In the rows, 128 means zero.
X: a few groups of rows, each row roughly a mix of its group's hidden directions:
X (105 x 13):
[[152  51  81 142 136 106 146 129 147 138 158 143 118]
 [141  45  91 112 111 139 151 125 135 103 130 120 160]
 [141 177 157 131 161 106 118 128 148 167 157 171  86]
 [158  88 134 135  80 132 145 128  74 155 150 146 170]
 [115 109  77 120  91 136 132 109  77  99  94  86 137]
 [114 170 190 145 121  90 143 135 180 121 150 109 122]
 [112  76 123 180 144  89 103 144 160 142 168 133 111]
 [160  91  98 122 156 105 164 105 148 152 182 149 100]
 [116  86 120 143  86 136 115 141 115  93  80  87 169]
 [140 182 143  85 112 156 151  98  96 112  84 109 147]
 [128 136 145 143 169 103 110 134 207 113  96 119 101]
 [108  98 181 148 109 102 109 164 160 132 182 144 142]
 [173 121 185 125 132 105 140 129 196 130 107 142 142]
 [ 81 139 111 197 154 109 114 124 124 146 171 112 107]
 [100 116 120 146  93 146 101 141  99  96  74  87 163]
 [105 127 158 156  97 112 106 125  70 159 184 126 139]
 [102 118  54 133 124 155 131 122  63 129 139 122 120]
 [115 117 169 138 124  74 124 140 177 127 186 121 104]
 [142 181 124  97 124 175 148 110  89 122  78 122 149]
 [118 158 130 105 164 132 143 137 206  93 108 121 105]
 [ 84 145 118 180 143 130 141  91  98 146 183 107 134]
 [120  97  89 122  84 135 126 118  89  96  81  88 149]
 [110 129 163 167 150  85  81 135 183 127 117 119 105]
 [156  62  98 133 142 120  89 166 147 137 104 159 114]
 [142  54 101 141 134 108  93 167 152 135 131 158 114]
 [150 156 116  98 153 124 187  99 129 144 183 127  97]
 [152  89 179 143  81 111 135 143 127 150 160 149 171]
 [139 150  76 144 154 129 126  94 114 126  62 101 101]
 [123  78  73 136  96 126 110 120  91 106  84 104 137]
 [146  51 106 114  92 126 155 122 137  97 124 111 163]
 [150  66  89 120 142 130 101 176 151 130 115 165 113]
 [124 102 109 110  83 156 146 139  63 134 164 144 160]
 [144 117 176 123 160 137 134 160 188 142 162 167 141]
 [137 157 187 139 168 128 113 154 175 155 148 159 120]
 [108 181 184 142 114  95 144 133 176 112 138 103 120]
 [129  89 139 142 135  83 101 171 181 132 156 143  94]
 [126  87  58 141 150 146  95 149  95 141 117 152 109]
 [130  58  99 138  90 129 138 132 122  97 103  93 163]
 [117 196 166 108 116 144 173  95 119 117 142 102 146]
 [152 181 173  81 105 141 156 121 135 109  90 118 146]
 [162 104 120 129 154  92 158  98 157 156 180 152  97]
 [148 141 102 108 166 121 172  94 125 152 185 136  91]
 [131  45  86 134 115 143 140 132 127 103 121 105 160]
 [117  64  96 168 143 100  91 147 135 145 155 142 105]
 [164  64  92 136 147 105 158 123 152 146 169 139 111]
 [127  57  86 111 115 156 145 124 117  95 119 104 165]
 [134 138 152 169 139  85  84 148 155 163 127 171  96]
 [132  52  81 141 114 134 128 127 112 105 104  95 153]
 [169 124 110 110 132 165 113 138 107 132  49 147 147]
 [155 111  65 107 150 156 159 129 148 106  75 127 124]
 [133 170  90 104 161 149 155 110 151 101  76 105 103]
 [127 192 162 129 160 122 119 140 144 161 156 170  94]
 [ 75 117 144 125 101 129 108 154 104 126 203 144 136]
 [107 156 135 110 166 127 130 143 206  93 115 122 101]
 [ 81 120  64 133 113 149 118 132  67 118 147 121 121]
 [110 102 186 143  90 105 106 152 133 138 180 148 153]
 [125 186 195 132 114 106 100 143 151 142 114 158 120]
 [142 135 183 133 166 129 119 153 185 151 156 166 130]
 [144 188 156  87 113 156 157 108 120 110  86 111 149]
 [ 99 221 158 126 135 139 127 130 110 138 138 132 110]
 [118  79 115 178 151  98  98 157 155 151 164 145 109]
 [157  75  88 114 135 132  91 169 135 130  87 160 113]
 [107  79 124 175 142  84 103 140 159 139 173 127 107]
 [ 95  93  75 174 151 122 102 125 100 147 165 131 108]
 [120  83  65 155 159 137  95 162 122 143 125 154 104]
 [146 178 152 111 171 126 137 117 184 115  90 111 103]
 [ 80 134 144 133  86 126 112 137  73 130 188 129 139]
 [ 84 151 123 183 141 126 139  90  98 145 178 104 132]
 [174 123 179 112 130 115 136 134 194 121  89 138 141]
 [101 119 124 183 109 101  88 111  72 159 150 120 122]
 [155 146 137  69 151 161 169 141 178 103 112 139 133]
 [155  36  94 144 131 113 132 134 151 127 133 131 138]
 [115  94  90 129  86 136 120 119  89  95  83  88 151]
 [ 87 158 133 146 108 156  92 145  91 108  77  97 151]
 [149  66  73 118 140 155 108 124  85 142 117 151 136]
 [127 146  66 138 158 140 113 106 101 125  73 103  96]
 [103 111 184 138  95 109 109 153 130 136 193 146 146]
 [124 142 113  79 152 159 172 145 186  91 134 139 126]
 [114 204 126 120 150 123 138  91 101 148 154 129  87]
 [122  75  70 145 103 122  99 126  94 115  84 111 130]
 [101 132 120 135  81 142 119 131  91  92  79  81 158]
 [ 92 171  99 132 178 129 104 117 145 113 106 103  77]
 [140 154 103 161 142 117 112  84  70 159  97 104 107]
 [115  75 109 196 146 101  98 139 140 151 155 138 121]
 [140 143  68 125 159 144 127 109 113 121  60 106 104]
 [112 130  70 139 106 128 119 110  66 117  94  88 115]
 [103 166 183 157 121  87 139 128 175 121 156 103 118]
 [121 193 184 138 164 133 112 143 151 155 144 148 114]
 [110 133 129 133 168 110  98 134 203 104  97 132  95]
 [143 174 170  72 100 133 154 106 132 100  98 106 140]
 [124  93 151  97 112 143 151 174 173 108 169 156 155]
 [ 95 146 164 141  93 144  92 150 120 100  77 111 167]
 [185 128 137 131 160 119 150 114 183 132  71 124 125]
 [113 157  95 127 126 174 154  87  68 126 114 115 157]
 [126 165 145 154 157  97  86 102 145 133  76 102  93]
 [145 126 140 147 179 111 131 136 167 168 177 164  99]
 [126 123  76 145 145 175 128  99  68 141 100 128 151]
 [139 192 162  89 111 155 165 106 117 114 102 112 150]
 [118 171 195 120 117  97 152 124 166 122 167 110 121]
 [159 165 191  95 107 113 138 142 169 116  91 124 132]
 [133 142  62 126 170 147 124 114 119 119  74 107  95]
 [135 183 181  88 100 129 160 102 131 107 114 101 142]
 [159 147  71 110 157 157 158 103 111 125  77 112 114]
 [190 136 156  96 155 142 177 127 174 135 116 135 140]
 [162  72  97  92 138 156 126 159 116 145 143 178 133]]
one row of each group, then the others: which group is each in?
[115 155  69 122 179 148 120 116 125 115  89 107  87] | P
[149  44  80 139 139 127 153 130 139 125 151 119 136] | W
[113 180 189 144 116  90 138 130 174 118 135 103 118] | Z

[115  87  93 150  91 131 113 127  58 147 151 139 147] | P
[129 192 185 118 145 118 130 128 157 150 158 163 110] | W
[104 160 152 104 112 169 143 123 105  92 105  80 171] | W
[ 91 111  82 185 150 138 124 105  89 149 164 124 132] | Z
[164 145 176 136 107  79 106 152 161 150 106 160 104] | W
[145 117 184 133 152 122 126 155 192 142 155 166 141] | W
[147 124 181 124 155 125 132 152 188 146 161 171 133] | W
[166 162 134  79 122 166 134 133 112 122  62 137 140] | Z
[123  71  90 162 152 115  98 167 144 145 151 156 106] | Z
[ 73 137 112 128  94 137 112 129  62 125 176 127 129] | P
[112 139 128 100 155 135 154 146 210  89 132 134 116] | P
